In the data rows, the value 128 means zero.
Here are some rows, each followed by its group. Groups can overlap.
array([109, 155, 147, 172, 141, 075, 142, 192]) 1
array([099, 142, 152, 163, 148, 078, 125, 190]) 1
array([122, 147, 141, 163, 129, 083, 098, 171]) 1
array([111, 150, 128, 183, 115, 101, 087, 163]) 1
array([169, 131, 112, 155, 110, 107, 080, 135]) 1
array([184, 114, 096, 154, 117, 101, 053, 122]) 1
array([153, 164, 142, 140, 150, 062, 077, 193]) 1
array([123, 144, 149, 154, 138, 082, 105, 170]) 1
array([161, 180, 145, 130, 141, 059, 096, 193]) 1
array([166, 176, 144, 133, 134, 067, 098, 187]) 1
array([189, 100, 112, 189, 122, 088, 050, 157]) 1
array([147, 130, 133, 209, 114, 090, 087, 169]) 1
array([094, 116, 139, 156, 148, 108, 128, 143]) 2
array([117, 120, 123, 157, 130, 112, 090, 140]) 2
array([229, 112, 102, 113, 144, 111, 000, 131]) 2
array([151, 162, 141, 122, 175, 064, 098, 169]) 2
array([110, 193, 160, 129, 196, 053, 106, 193]) 2
array([113, 150, 132, 182, 122, 105, 123, 160]) 2
array([116, 103, 159, 181, 174, 111, 126, 158]) 2
array([116, 147, 143, 153, 117, 140, 091, 129]) 2
array([111, 147, 077, 123, 090, 137, 094, 101]) 2
array([115, 127, 130, 147, 131, 122, 114, 147]) 2
array([226, 105, 071, 056, 145, 119, 015, 068]) 3
array([123, 134, 070, 109, 091, 142, 106, 078]) 3
array([134, 112, 062, 100, 091, 153, 089, 071]) 3
array([116, 111, 075, 116, 089, 158, 116, 070]) 3
array([099, 099, 084, 123, 074, 183, 139, 063]) 3
array([096, 109, 080, 123, 072, 172, 136, 077]) 3
array([207, 110, 130, 121, 147, 105, 075, 139]) 3
array([104, 121, 087, 120, 096, 156, 116, 085]) 3
array([127, 132, 090, 105, 103, 144, 119, 087]) 3
array([106, 120, 087, 111, 094, 158, 119, 082]) 3
array([191, 128, 144, 080, 155, 117, 086, 115]) 3
array([152, 130, 070, 087, 093, 140, 113, 085]) 3
array([122, 126, 087, 101, 104, 147, 105, 081]) 3
array([139, 112, 073, 072, 098, 164, 118, 052]) 3
array([172, 147, 136, 090, 125, 120, 073, 106]) 3
array([204, 118, 091, 038, 145, 128, 087, 064]) 3
array([195, 117, 153, 076, 175, 110, 083, 119]) 3
array([118, 118, 086, 097, 095, 160, 117, 083]) 3
array([126, 125, 088, 088, 079, 168, 157, 080]) 3
array([135, 140, 094, 099, 103, 139, 107, 088]) 3
array([130, 127, 097, 092, 120, 139, 095, 086]) 3
array([200, 142, 115, 074, 134, 116, 072, 101]) 3
array([226, 164, 142, 052, 139, 111, 048, 117]) 3
array([130, 123, 092, 085, 111, 150, 103, 078]) 3
array([141, 137, 099, 095, 113, 136, 099, 085]) 3
array([134, 139, 095, 100, 103, 140, 108, 088]) 3
array([102, 110, 057, 114, 074, 175, 116, 058]) 3
array([122, 129, 093, 091, 096, 158, 148, 077]) 3
array([214, 165, 137, 049, 132, 111, 057, 107]) 3
array([142, 138, 088, 098, 093, 139, 099, 088]) 3
array([182, 133, 115, 059, 148, 125, 094, 087]) 3
array([128, 125, 084, 094, 103, 146, 088, 079]) 3
array([136, 135, 086, 090, 099, 143, 098, 082]) 3
array([127, 123, 084, 096, 101, 148, 092, 078]) 3
array([137, 138, 089, 095, 091, 143, 097, 086]) 3
array([138, 123, 111, 078, 143, 124, 078, 092]) 2
array([119, 119, 117, 111, 117, 146, 121, 102]) 2
array([123, 178, 120, 075, 131, 120, 081, 122]) 2
array([103, 170, 103, 089, 132, 121, 118, 120]) 2
array([181, 048, 199, 181, 211, 123, 148, 157]) 2
array([185, 087, 188, 171, 174, 136, 142, 152]) 2
array([105, 098, 181, 185, 101, 180, 194, 179]) 2
array([167, 075, 190, 158, 183, 126, 134, 128]) 2
array([156, 091, 203, 182, 151, 159, 116, 123]) 2
array([110, 074, 202, 224, 118, 185, 217, 194]) 2
array([112, 075, 201, 224, 118, 187, 219, 195]) 2
array([111, 159, 103, 097, 136, 112, 119, 114]) 2
array([107, 120, 105, 107, 109, 155, 133, 088]) 2
array([125, 160, 109, 074, 135, 099, 135, 094]) 2
array([124, 125, 158, 145, 121, 148, 118, 097]) 2
array([116, 144, 111, 130, 133, 123, 126, 127]) 2
array([119, 164, 107, 085, 130, 115, 127, 102]) 2
array([104, 112, 163, 167, 124, 131, 119, 117]) 2
array([106, 140, 111, 114, 145, 108, 138, 116]) 2
array([153, 022, 214, 185, 231, 115, 242, 187]) 2
array([147, 119, 120, 090, 158, 114, 157, 115]) 2
array([136, 038, 255, 221, 158, 201, 206, 131]) 2
array([164, 037, 221, 203, 192, 160, 195, 179]) 2
array([115, 136, 140, 125, 109, 145, 178, 163]) 2
array([103, 131, 103, 099, 173, 104, 187, 146]) 2
array([067, 095, 106, 148, 058, 200, 158, 082]) 3
array([071, 097, 113, 139, 071, 199, 159, 082]) 3
array([072, 110, 126, 170, 057, 194, 171, 110]) 3
Which other group has its centre nearest to the centre of group 1?
2
Which group is nearest to each row below, going by the distance to the centre of the group?
array([104, 121, 091, 109, 065, 181, 152, 082]) ~ 3
array([091, 118, 104, 120, 063, 186, 156, 086]) ~ 3
array([185, 068, 125, 119, 198, 107, 140, 140]) ~ 2
array([102, 177, 141, 134, 146, 070, 126, 182]) ~ 1
array([116, 168, 145, 140, 132, 079, 100, 170]) ~ 1
array([091, 115, 096, 124, 076, 177, 139, 085]) ~ 3
array([107, 131, 099, 113, 079, 158, 132, 102]) ~ 3
array([141, 172, 140, 117, 122, 085, 123, 167]) ~ 1
array([134, 107, 182, 175, 118, 171, 141, 131]) ~ 2
array([100, 110, 121, 102, 193, 098, 213, 162]) ~ 2
Which group is second nearest to each row below, going by the distance to the group's nearest row?
array([136, 169, 139, 151, 123, 078, 125, 175]) ~ 2
Which group is nearest to each row below, going by the average distance to the group's rows?
array([202, 019, 249, 213, 214, 147, 195, 172]) ~ 2
array([181, 060, 183, 163, 189, 137, 153, 115]) ~ 2
array([107, 128, 124, 096, 180, 094, 218, 160]) ~ 2
array([106, 122, 095, 111, 071, 176, 152, 088]) ~ 3
array([136, 154, 135, 150, 136, 076, 104, 180]) ~ 1
array([105, 160, 119, 130, 141, 106, 132, 142]) ~ 1
array([134, 163, 125, 091, 133, 117, 126, 133]) ~ 3
array([120, 165, 124, 118, 135, 107, 140, 145]) ~ 1
array([066, 102, 133, 174, 059, 201, 176, 111]) ~ 3
array([091, 113, 098, 124, 076, 178, 141, 084]) ~ 3
Which group is second nearest to each row below, going by the distance to the centre of the group?
array([083, 100, 140, 169, 073, 191, 159, 109]) ~ 3
array([060, 100, 140, 189, 066, 196, 163, 122]) ~ 3
array([189, 026, 255, 229, 191, 166, 184, 176]) ~ 1
array([125, 129, 154, 187, 128, 124, 152, 178]) ~ 1
array([136, 140, 120, 109, 148, 109, 138, 117]) ~ 3
array([122, 145, 137, 126, 133, 093, 158, 166]) ~ 1
array([170, 121, 181, 150, 160, 120, 127, 178]) ~ 1
array([066, 164, 142, 129, 194, 073, 168, 175]) ~ 1
array([091, 111, 099, 120, 080, 177, 138, 082]) ~ 2
array([076, 156, 141, 098, 193, 078, 180, 171]) ~ 1
Group 1 spreads out most along one direction. Which other group's direction of most spread is closest to that one?
2
A new table starts here, with new groups. Each row is followed by its group. Groups can overlap.
array([163, 090, 115, 132, 133, 087, 121, 188]) J
array([132, 139, 151, 094, 094, 094, 215, 128]) N
array([173, 093, 131, 096, 102, 118, 138, 090]) N
array([114, 107, 204, 081, 111, 223, 113, 124]) N
array([157, 171, 083, 115, 109, 084, 078, 173]) M
array([141, 173, 155, 155, 105, 165, 078, 110]) M
array([202, 154, 083, 189, 085, 084, 078, 154]) M
array([077, 120, 132, 137, 145, 185, 129, 085]) M
array([103, 180, 108, 098, 095, 085, 109, 221]) M
array([177, 168, 083, 164, 099, 084, 078, 171]) J
array([156, 170, 083, 162, 101, 084, 078, 146]) J
array([077, 162, 133, 123, 186, 153, 224, 110]) J
array([118, 078, 083, 134, 120, 094, 104, 166]) X
array([077, 152, 137, 192, 092, 109, 113, 078]) M
array([088, 146, 121, 133, 159, 151, 145, 092]) N
array([187, 142, 238, 077, 108, 181, 145, 088]) N
array([077, 175, 157, 084, 131, 161, 208, 170]) N
array([171, 080, 108, 104, 095, 094, 092, 183]) M
array([201, 124, 083, 162, 085, 084, 091, 109]) M
array([147, 078, 167, 077, 127, 084, 130, 175]) N
array([107, 174, 125, 077, 131, 084, 126, 255]) J
array([140, 078, 086, 134, 118, 152, 080, 081]) M
array([119, 174, 102, 173, 144, 129, 132, 127]) J
array([163, 106, 148, 083, 143, 091, 161, 164]) N
array([079, 140, 095, 224, 085, 088, 078, 078]) M
array([129, 173, 087, 163, 114, 084, 078, 155]) M
array([119, 078, 095, 106, 087, 088, 078, 170]) M
array([134, 144, 087, 142, 086, 099, 128, 154]) M
array([087, 190, 181, 119, 125, 191, 112, 140]) M
array([077, 095, 152, 125, 166, 220, 144, 092]) N
array([163, 187, 083, 107, 117, 084, 086, 236]) J
array([077, 177, 123, 147, 150, 149, 153, 210]) X
array([103, 133, 108, 157, 127, 138, 171, 119]) M
array([154, 134, 187, 077, 122, 127, 164, 123]) N
array([109, 118, 102, 152, 109, 122, 116, 141]) M
array([097, 144, 107, 103, 185, 195, 160, 155]) X
array([077, 169, 121, 166, 197, 155, 154, 120]) N
array([157, 085, 169, 077, 144, 157, 084, 079]) N
array([131, 111, 095, 109, 088, 084, 078, 216]) M
array([145, 156, 157, 114, 136, 159, 143, 112]) N
array([160, 169, 211, 089, 092, 156, 116, 114]) N
array([146, 128, 099, 131, 131, 107, 146, 135]) J
array([077, 078, 160, 143, 090, 255, 084, 078]) M
array([138, 118, 159, 083, 143, 103, 160, 111]) N
array([087, 078, 119, 137, 192, 197, 121, 078]) N
array([155, 131, 083, 163, 130, 106, 078, 144]) M
array([126, 082, 129, 090, 085, 106, 181, 125]) M
array([122, 101, 099, 091, 110, 122, 110, 146]) M
array([083, 122, 101, 176, 127, 131, 125, 154]) M
array([134, 191, 131, 085, 140, 084, 142, 252]) J
array([160, 212, 123, 164, 116, 135, 126, 123]) J
array([109, 141, 083, 160, 118, 095, 116, 173]) M
array([101, 225, 083, 191, 085, 084, 078, 128]) M
array([077, 180, 093, 199, 104, 098, 111, 100]) M
array([166, 079, 185, 077, 101, 123, 122, 110]) N
array([153, 097, 141, 092, 129, 122, 089, 120]) N
array([193, 088, 220, 077, 108, 084, 126, 078]) N
array([191, 090, 177, 077, 102, 095, 113, 078]) N
array([112, 078, 088, 120, 089, 103, 097, 150]) M
array([119, 148, 083, 177, 134, 125, 152, 100]) M
array([077, 085, 179, 133, 108, 226, 148, 080]) M
array([093, 129, 107, 123, 224, 152, 192, 099]) J
array([120, 079, 146, 080, 235, 140, 120, 121]) N
array([077, 124, 104, 133, 119, 133, 121, 187]) M
array([143, 151, 088, 158, 105, 098, 094, 160]) M
array([091, 100, 138, 109, 157, 144, 169, 122]) N
array([136, 078, 108, 107, 136, 107, 138, 157]) J
array([142, 091, 100, 136, 162, 104, 138, 175]) J
array([077, 126, 162, 108, 112, 214, 107, 131]) M
array([079, 138, 101, 147, 104, 084, 096, 216]) M
array([077, 078, 137, 089, 255, 163, 203, 078]) N
array([194, 182, 105, 172, 099, 104, 090, 129]) M
array([172, 113, 142, 106, 091, 132, 078, 120]) M
array([119, 116, 105, 118, 105, 106, 191, 143]) J
array([143, 111, 083, 170, 127, 084, 078, 171]) M
array([175, 086, 083, 144, 085, 093, 078, 159]) M
array([142, 109, 083, 139, 208, 146, 100, 127]) J
array([117, 167, 092, 143, 146, 119, 153, 110]) J
array([077, 126, 156, 159, 091, 197, 091, 078]) M
array([095, 146, 112, 127, 156, 125, 185, 116]) J
array([121, 162, 196, 085, 160, 126, 180, 155]) N
array([128, 134, 106, 121, 093, 092, 080, 149]) M
array([167, 078, 087, 150, 120, 130, 148, 078]) J
array([149, 217, 090, 165, 098, 085, 134, 132]) J
array([088, 140, 116, 173, 094, 137, 126, 094]) M
array([092, 144, 110, 150, 255, 194, 125, 135]) N
array([186, 186, 110, 131, 090, 099, 124, 175]) J
array([175, 155, 083, 194, 125, 104, 113, 083]) M
array([100, 144, 132, 150, 115, 162, 116, 096]) M
array([113, 213, 102, 205, 186, 131, 149, 113]) X
array([166, 078, 118, 117, 135, 121, 127, 122]) J
array([196, 101, 119, 089, 085, 087, 094, 180]) M
array([141, 078, 083, 179, 115, 143, 154, 090]) X
array([131, 123, 227, 085, 168, 118, 212, 078]) N
array([077, 117, 148, 169, 099, 183, 095, 078]) M
array([077, 165, 126, 207, 085, 084, 115, 078]) M
array([197, 171, 083, 129, 100, 084, 078, 203]) M
array([094, 175, 088, 187, 121, 105, 119, 146]) M
array([148, 087, 179, 077, 087, 097, 199, 120]) N
array([091, 120, 131, 124, 111, 159, 178, 117]) M
array([225, 130, 227, 077, 127, 084, 099, 078]) N
array([077, 078, 178, 084, 165, 217, 161, 078]) N
array([111, 170, 146, 144, 152, 145, 166, 094]) N
array([083, 118, 096, 161, 100, 118, 113, 149]) M
array([127, 173, 088, 153, 095, 096, 092, 140]) M
array([117, 082, 177, 099, 144, 211, 129, 105]) N
array([127, 078, 112, 096, 108, 116, 106, 148]) M
array([179, 121, 096, 143, 096, 089, 105, 153]) J
array([114, 099, 166, 105, 189, 101, 215, 143]) N
array([112, 104, 096, 107, 255, 169, 152, 132]) J
array([115, 091, 129, 125, 197, 126, 195, 084]) N
array([087, 088, 123, 124, 150, 170, 152, 107]) M
array([129, 177, 203, 109, 092, 194, 155, 141]) N
array([183, 179, 181, 114, 144, 176, 144, 107]) N
array([158, 144, 198, 077, 111, 123, 190, 130]) N
array([155, 078, 184, 100, 121, 204, 093, 078]) N
array([092, 177, 086, 194, 108, 090, 106, 150]) M
array([137, 171, 083, 166, 107, 084, 104, 162]) M
array([146, 146, 093, 134, 192, 132, 199, 166]) J
array([084, 090, 153, 090, 190, 220, 145, 093]) N
Which group is second nearest to each row below, going by the average distance to the group's rows?
array([077, 078, 194, 177, 085, 171, 100, 078]) -> N
array([078, 160, 149, 106, 143, 169, 142, 147]) -> N
Which group is second nearest to each row below, going by the distance to the group's nearest row?
array([171, 140, 132, 100, 116, 112, 129, 128]) -> N
array([077, 115, 168, 176, 085, 151, 165, 078]) -> N
array([177, 078, 199, 077, 093, 109, 094, 078]) -> M
array([077, 078, 129, 163, 150, 217, 111, 078]) -> M
array([124, 078, 166, 077, 086, 118, 201, 107]) -> M
array([106, 094, 142, 087, 187, 139, 192, 111]) -> J
array([151, 078, 152, 077, 085, 084, 144, 136]) -> N
array([077, 078, 159, 081, 255, 133, 229, 078]) -> J
array([114, 128, 214, 077, 145, 187, 131, 116]) -> M
array([113, 078, 097, 114, 086, 096, 096, 159]) -> X
Which group is nearest to each row below, going by the distance to the centre of the group?
array([116, 121, 101, 114, 155, 170, 152, 143]) -> X
array([111, 177, 161, 077, 116, 136, 118, 199]) -> J
array([137, 109, 112, 121, 139, 084, 133, 209]) -> J
array([077, 115, 132, 133, 193, 175, 177, 078]) -> N
array([102, 151, 123, 146, 187, 175, 184, 122]) -> X
array([100, 090, 157, 107, 152, 174, 157, 100]) -> N
